Each named move below is a turn or a mirror, shown by a few rows before and after it. Which moves, in which order, take the first row of each later pair to the second? The first pair is answered.
P (before |-> after):
-245 -38 67 -131 -232 113 0 -261 245 122 220 -745 -309 -267 -277 -153 |-> -76 -178 -175 248 -118 -724 13 66 108 -427 -194 320 -166 -52 -2 54
215 24 80 -140 -187 -63 -243 -281 -61 292 23 -370 -306 -245 171 -86 |-> 291 -104 -36 109 -111 -456 -213 -206 -130 30 -157 150 -184 -192 316 2
-5 -165 -227 11 -314 209 47 3 420 47 45 -545 -314 -100 -255 -93 |-> 194 -272 -373 198 -292 -336 45 178 301 -318 -166 176 -269 43 -181 28
-211 -98 41 -37 492 -34 25 33 -80 104 116 -4 56 146 156 -405 |-> -204 -112 59 -67 481 -6 18 59 -104 59 24 -2 39 126 144 -441
L (before |-> after):
175 -264 -181 75 -261 -553 -202 -115 40 -194 55 -120 -218 -137 193 74 |-> 234 -97 -52 123 -233 -501 -114 -213 -176 -75 -9 272 73 -126 226 281
-365 289 -128 20 -125 229 663 32 87 93 256 -160 -4 184 40 -383 |-> -371 364 -40 83 -147 235 671 5 -39 113 200 -17 154 129 89 -254
-4 -12 72 71 155 -303 -292 -148 -459 -140 -49 -79 -137 -54 282 150 |-> -24 -86 -21 55 199 -331 -329 -115 -372 -151 -27 -233 -341 -18 318 14
-153 266 137 -99 -209 76 16 -72 -305 15 -136 88 343 -132 -30 163 |-> -272 -80 0 -207 -176 -15 -122 140 91 -77 -73 -439 -132 -86 -121 -266
Y (before |-> after):
-29 -121 -94 31 -205 218 69 107 231 77 -60 -218 79 -10 -189 -49 |-> 10 20 42 35 -216 235 86 -28 44 145 -69 -7 236 -55 -111 246
-123 87 108 -15 187 247 47 119 -40 60 74 -37 76 172 -18 -63 |-> -116 4 27 -80 106 264 -2 74 51 62 78 -118 18 146 -58 -138
-93 21 -161 -38 166 107 110 -25 14 -71 -152 502 77 43 230 4 |-> -166 -138 -321 -82 201 160 87 90 216 -147 -201 276 -157 70 69 -195
M (before |-> after):
449 21 -216 85 -404 -353 -229 -142 -10 -139 -415 35 46 -220 -151 362 |-> -105 148 137 -236 230 422 -66 -208 -301 339 14 -611 231 -59 97 -75
107 -73 98 -4 221 -336 -233 -33 -143 -41 140 19 -76 -177 346 89 |-> -333 -62 53 3 472 -30 74 284 -63 -71 128 86 100 157 175 -220
335 -4 -79 -28 -296 213 -100 -126 -227 -117 -62 -8 23 119 -47 345 |-> 63 96 50 -148 -74 516 -26 -98 -297 16 29 -138 193 225 -2 193
W (before |-> after):
32 108 -248 -16 -446 270 162 108 328 68 -222 -189 114 73 -515 -36 |-> 8 72 -257 21 -349 238 303 207 309 -98 -322 -33 174 122 -397 -171
-497 -99 10 -80 387 419 255 249 -162 16 -32 -104 129 452 -50 -315 |-> -220 -17 135 -300 -95 553 -33 -205 27 318 122 -678 -283 -4 -132 -113
-351 60 97 52 104 280 0 32 -134 107 125 -181 317 124 13 -4 |-> 57 53 -38 -69 -172 74 -208 -104 155 121 108 -422 -11 -88 -125 73
Now pairs of rows:
Between the rows of a pair lie 2 to 3 moves.
-265 199 142 86 210 504 262 103 -148 -99 45 256 417 175 82 100 |-> -198 310 180 68 51 592 155 -63 -136 110 86 78 439 7 64 241 -> L then W then L
245 -95 -233 210 -192 -444 -64 -111 -41 -180 -213 646 132 45 -54 397 |-> -69 -104 131 102 433 -331 -98 -295 -570 1 91 339 275 48 366 167 -> M then P
89 4 -366 147 -123 -257 144 447 256 -456 -382 482 96 231 -273 -1 |-> 505 33 -185 121 -244 -604 -253 -71 112 -253 -229 308 -175 -211 66 267 -> M then M then M
-297 -74 -21 140 259 -50 246 251 -97 -256 -95 502 280 260 -32 -285 |-> 33 204 298 -28 -221 334 -7 -456 -103 401 160 -97 96 -267 -62 250 -> P then W then Y
-425 -159 -361 -85 23 303 389 500 197 -133 -282 324 115 573 -394 108 |-> -426 -204 -123 -87 587 -116 220 329 -284 -235 -163 616 222 476 171 126 -> M then M then P
335 312 19 139 -472 -397 -429 -217 -172 20 -50 444 -249 -337 79 573 |-> -124 -50 -247 -56 -217 -54 -455 96 358 -16 186 -646 -749 -5 -204 -295 -> W then L then P
-182 219 278 28 293 241 213 -86 -404 237 116 155 381 65 199 -29 |-> 105 248 -94 54 -448 184 154 47 164 109 -186 262 204 87 -313 270 -> M then P then M
